One turning vector, and how many steps it has turned
The counts run from 0 to 579.
[175  69  97 114  67 135 104 136 140 127 153  88 109  99 149 174 102 156
 118 148 176 153 131 128 141 159 138 149 146  98 131  86  99 127  95  99
 140 118 129  94 136 132 148 132 200 100 155 138 103 140 160 126  99 132
 106  84 112 136 118 146 120 112  70 121 155 117]
196
[140 193 108  99  75 111 150 161 145 105 149 142 121 112 124 168 148 147
 128 160  95 163 121 161 149 131 103 194 105 160 113 104 161 128 139 123
 113 100  96 111 134 115 125  98  89  96 139 153  72 129 142 141 118 101
 128 125 104 134 121 159 102 146 105 130  95 142]
455
[166 114 147 115 123 130 127 141  86 180 152  89 154 119 150 195  98 121
 129  73 118 191 149 145 122 104 123 117 150 106 130 132  81 157 137 111
 113 132  89 110 147 115 141 127 118  89 140 108 138 161 125 176 109 104
 143  62  90 144 146 142 136 114  93 115 151 134]
534
[ 82 147 111 123 161 123 153 160 117 132 162 121 176 107 108 179 161 135
 168 117 164 139 161 135 153 130  85 161 155 127 149 119  93 156 125 110
  51 132 109  98 134 121 107 122 114 134 143 121 116 132 183 110  97 138
  84 102 104  99 129 157 139 114 151 154 131  89]
49
[132 159 121 143  62 119 134 163  81 110 106 141 124 109 118 123 101 115
 155 102 135 147 113 166 130 106 163 153  95 145 147 129 127 130 194 144
 142 135 104 151 122  96 151 134 132  56 110 147  92 106 123 171 154 118
 142 148 126 102 138 108 116 116 121 153  88 123]
329
[158 125 137 118 157 119  86 131 150 125 169 107 130 136 100 151 114 161
 151 144 102  96 171  97 110 125 130 135 151  98 158 162 144  96 103  78
  91 112 122 132 148 106 173 106 133 128 120 130 168 160 127 133 114 121
 116 153 116 157  76 123  72 122  64 153 168 130]
153
[125 123 103 153  83 169 137 124 100 140 158  96 121 136 141 144 143  89
 181 101 155 113 139 166 137 100 114 129  82 145 151 167 117 120 133  98
 159 134 112 138 122 154 110  84  62 116 104  92 109 161 108 102 158 126
 127 165 142 147 102 189 111 166 145 102 128 112]
41
[112 106 120 111 106 147 116 161 108 153 118  84 115 124 119 150 164 132
 146 160 168 111 158 176 139 136 107 112 137 150 157 114 114 123 147 139
 119  68  84 168 124 159  88 138 152 133 119 137 118 127 142 125  64 129
 103 135 168 101  60 116 128 164 139 123 144  84]
539
[116 120 142 122 160 142 106 163 103 100 117 115 111 122 108 121 158 151
 145 162 135 121 159 171 125 167 133  82 145 106 144  85 135 114 158 147
 156  94 118 189 113 169  96 173 133 152 108 142 135  98 155 141  86 147
 114 157 152 122  67  86 135 171 134 128 141  78]
540
[166 125 151 137 133  89  97 118  97  86 158  89 135 152 145 157 132 127
 138  69 134 170 158 110  95 131 144 131 171 158 162 141  75  92 148 103
 144 117  96 122 121 129 156 157 164 136 109 126 140 188 144 115 128 168
 128 100 129 117 122 115 127 123  62 131 138  82]
123
[129 177 119 151 171 153 118 117  95 165 157 132 145 144 109 169 117 155
 141 126 108 114 139 105 113  84 112 150 106 122 146 156 160  86 144  85
 127 118  83 155 184 111 168  92 119  64 112 117 136 154 105 130 178 130
 181 137 100 133 124 115 125 123 122 141 107 118]
351
[124 154 139 120 134 108 112 131 226  45 142 110  96 139 104  91 116 140
 142 138  89 161 115 157  88 172 124 117 142 134 165  72 109 136 106 135
 145 119 140 130 123 135 124 134 115 179 153 127  91 107 150 118 165 149
 140 141 115 145 111 125 147 147 106 152 130 103]
16
[161 114 117 126 134 156 118 146 121 170 160  96 115 136 132 180 107 137
 137 135 168 159 157 155 103 101 138 138 137 159  99 110 101 152  87 127
 152  92 114 109 129 175 131 134 171 125 128  86 119 133 153 140  54 114
  90  67 128 139 123 157 165 112 124 107 165 130]
67
[123 139 128  98 152 109 120 137 129  86 155 113 139 104 113 133 156 166
 105 172 110 129 147 132 125 163 101 150 169 143 120  91 125  91 122  83
  82 106  72 153 127 128 121 137 105 146 113 135 141 162 156 116 105 176
 119 137 108 117  67 101 120 192 135 134 115  85]
213
[116 152 151 148 187 136 124 127 138  72 139 158 134 175  97 186 133 138
 135 124 161 157 135 142 138 142 154 106  97 117 195 128 104 124 136 109
 110  99 139 166 133  85 131 145 174 111 151 179 113 136 186 140 133 136
 108 139 120  96 125 109 151  93 135 146 110  93]
51
[103 171  91 131 130 145 171 148 108 161 142 144 141  94 113 164 115 172
 153 152 117 108 140 163 150 107 103 153 102 144  74 139  97 132 103 110
  73 119  69  95 186 127 134  95 107 111 114  94 150  90 134 124 100 136
  83 124  71 135 153 159 141 112 174 157  92 127]
516
[143 152 117 134  72 134 157 130 129 106  65 118 130 123  79  91 108 125
 180 108 111 117 107 181 146 104 111 134  89 114 155 136 106 110 184 181
 152 130 122 134 138 120 155 115 117 107 109 118 121  65 103 140 144  98
  98 160 139 139 144 125 119 105 103 154  69 176]
60
[130 152 101 122 137 136 125 146 141 167 139 104 124 138 133  98 100 129
 180 140  81 136 148 151 101 118  85 137 139 176  58 146 161 122 115 133
 117 127  64  94 147 172 146 120  79 157  97  78 142 124 110 127 126 121
 152 114 125 172 106 157 121 171 130 154 129 116]
513
[102 150 115 138 151 163 171 130 153  84 129 126 165 154 124 133 166 116
 149 106 155 174  86  94 145 125  85 125 132  97 160 116 111 108 104 122
 107 131 100 123 152  90 105 152 139 166 129 130 124 177 135  64 115 173
  75 139 156 154  74 161 148 108 139 121 127  94]
179
[ 96 146  96 124 132 187 143 174 135 161 149 155 157 132 131 159 159 120
 184 132 149 125 131  97 153 103 105 128 101 139 142 132 172 105 118  97
 102 104 119 135 154 141  85 133 145 138 125 123 108 152 161  96 102 144
 113 130 147 146  59 154 133 173 145 145 149  82]
110
[133 114 116 121  95 128 154 156 162 114 126  96 157 102 109 105  87 127
 153 114 145 112 129 113 126 136  96 148 148  91 124 131  75 134 101 112
  50 166 109  86 147  85 146 100  91 180 148 108 151 103 131  82 143 140
  79 155 101 159 126 143 110  81 110 153 104 128]
118
[138 137 134 116 210 155 173 130 149 155 174 138 173 123 109 171 138 155
 126 123 114 113 139 145 170  96 135 115  96  98 109 105 128 161  88  98
  96 119 136 132 152 126 104 150  65 120 141  86 131 108 152 158 134 124
 110 143  70 148 147 128 104 159 134 125 129 131]
8
[105 142 117 119 127 132 148 189 109 136 124 116 138  82  70 151 129 177
 128 114 139  67 138 160 152 105 127 114 139  93 201 115  90 151 159 155
  98  81 123 161 134 117 155 141  95  93 157 108 149 101 138 155  93 133
 102 174 118 112 114  75 109 137 121 140 116 143]
498
[149 150 133 151 110  99 145  95 129  89 122  97 123 105 126 163 124 138
 148  91 113 161 150 123 135 118 143 140 125 123 118  94 147 145 162 166
 149  67 111 107 110 152 136 163 122 112 134  96  93 149 187 134 125 120
 153  91 123  96 131  96  80 160  63  97  80 120]
125
[169 138 148 145 108 121  95  87 150 147 138  83 102 161 121 126 122  95
 176 113  89 129 140 139  89 119 107 113 109 116 179 163 123 131 147 111
 179 105 114 105 129 139 146  78 139 103 125 113 133 165 115 135 128  87
 138 115 121 133 139 176 108 121  83 151 133 136]
223
[116 103  88 133 129 139 118 147 159 133 156 118 149 127 110 154 113 136
 148 145 188 104 136 143 118 113 111 119 102 121 160 158  72 125 105  81
  94 146 123 111 139 108 113  62 144 131 139 134 146  80 161 108 103 133
  65 127  78  97 137 181 138  91 148 172 142 108]
318
[130 137 134 113 170 101 104 133 104 123 146 139 173 137 118 143 147 108
 169 103 115 115  76 131 166 147 125 116 171  97 174 156 142 127 185 112
  86 131 114 119 124  68 126 172 159  95 121 139 128 143 123 147 116 128
  82 139 144 114  84 107 103 135  93 183 126 124]
92
[172 124 185 136 195 117 101  96 158 163 133  87 129 146 118 112 103 120
 165  97 107 149 160 124  93 116 140  56 134  83 169 121  89 159 150 133
 143 122 129 130 139 142 160 134 132 143 117 113 171 108 125 131 152 112
 128 107 146 139 143 102 146 109  76 151 116 130]
263
[134 155 125 123  89 117 112  97 133  82 112 149 133  99 101 109 114 135
 156 146 163 126 109 134 138 170 120 127 114 115 145 123  94 107 179 101
  98 112 102  99 144  79 130 125 195 102 101 167 119  90 143  86 118 168
  68 116 120  66 110 121 113 116 112 163  90 100]
360
[128 187 154 143 117 121 147 105 109 101 109 137 169 114 126 147 150 114
 185  76 130 138  87 103 143 119 100 138 108 122 146 144 128 118 170 106
 108 108 109  96 131 114 140 138 134 121 123  98 137 178 121  79 172 172
 105 121 134  93 124 135  96 179  86 141  80 119]
490
[124 146 123 141  99 171 156 163 117  99  83 111 102  78 124 123 126 167
 146  94 145  96  80 141 142  97 130 122 131  85 162  89  97 107 130 167
 159 107 123 138 145 124 169 174 160 110 117  98 116 124  91 100 146 152
 143 139 172 140  84  77 165 135 120  85  91 124]
468
[125 169 114 106 128 114 134 146 190  97 155 132 124 119 105 156 135 179
 132 139  85 125  97 134 154 163 136 154 141 104 182  73 184 154 119 131
 102  93 141 108 118 128 127 153  91 121 158 130  78 113 159 172 148 112
 141 121 113 151  84  95 106 174  84 139 124 138]
255
[121 183 140 157 141 152 130  93 150  71 106 121 117 173 120 136 149 121
 146 146 130 160  89 152 107 139 137 111  46 119 166 133 124  95 139  87
 184  96 125 169 148 121 110 107 152 105 124 164 120 148 139  91 148 147
 125 148 163 132 135 150 140 137 116 122  87 104]
181
[146 146 118 137 143 114 127 129 134 122 134 115 104 120 121 177 107 179
 116 150 134 159 181 127 129 114 139 155 111 138 103  98 121 137 120 113
 129  54 116 112 159 145 173 125 179  83 146 131 127 120 166 135  95 117
 118  62  99 117 117 128 108 105  79 118  87 132]
394
[174  75 138  97 133 150 127 111 142 175 154  69 155 124 127 138 136 115
 148 156 128 138 125 155 124 135  96  72 124  85 133 117  90 156  97 116
 118 120 100 112 117 142  77 122 134 131 131 118 154 119 153 105  96 107
  94  90 118 150 138 178 142 132 143 141 165 125]
136
[149 131 124 115  60 178 175 156 100 107  92 118 127  70 130 109 143 127
 157  95 162 121  84 144 148 107 135 160 110 119 107  71 118 117 132 124
 138 114 106 137 131 124 128 183 106 117 123  83  83 142  99 101 162 155
 115 152 148 114  83 112 127 146 124  77  81 119]
0
[164 114 145 156 138 114 100  91 162  96 144 100 151 161 127  86 114  99
 169 114 124 155 120 109 121 160 163 123 138  95 158 137 132 117 165  88
 133 136 141 119 101 122 129 188 184 154 117 134 113 125 152 145 155 151
 103 113 119 131 101 118 113 104  59 169 117  91]
362
[155 114 110  91  92 121 137 170 136 166 157  99 141 110 124 154 157 140
 154 144 127 135 132 134 155 138 115 132 132 106 151 113 131 149 130 154
  92 117 113 131 124 109 109 100 120 103 169 133 142 117 131 149  59  53
 112 121 122 158  90 162  91 131  90 109 156 148]
296
[144 119 131 152  78 148 132 159 105 113 111 109 118 112 143 131 106 130
 146 115 142 133  83 159  93 107 130 131 142 149 169 105 100  92 141 149
 178 129  91 142 142 139 163 162 173  86  70 117  82 166  77 109 134 183
 118 128 184 123  83 103 169 119 136 114 140 114]
469
[129 147 140 123 137 173 180 139  80 166 138 132 181 113 117 188 153 143
 125 121 153 167 139 174 133  68 105 129  73 131  82 130 105 144 101 118
 108 116  72 140 177 110 136 106  84  84 151 106 153 117 157 139 122 139
 123 118  95 145 146 144 113 129 148  84 104 135]
208
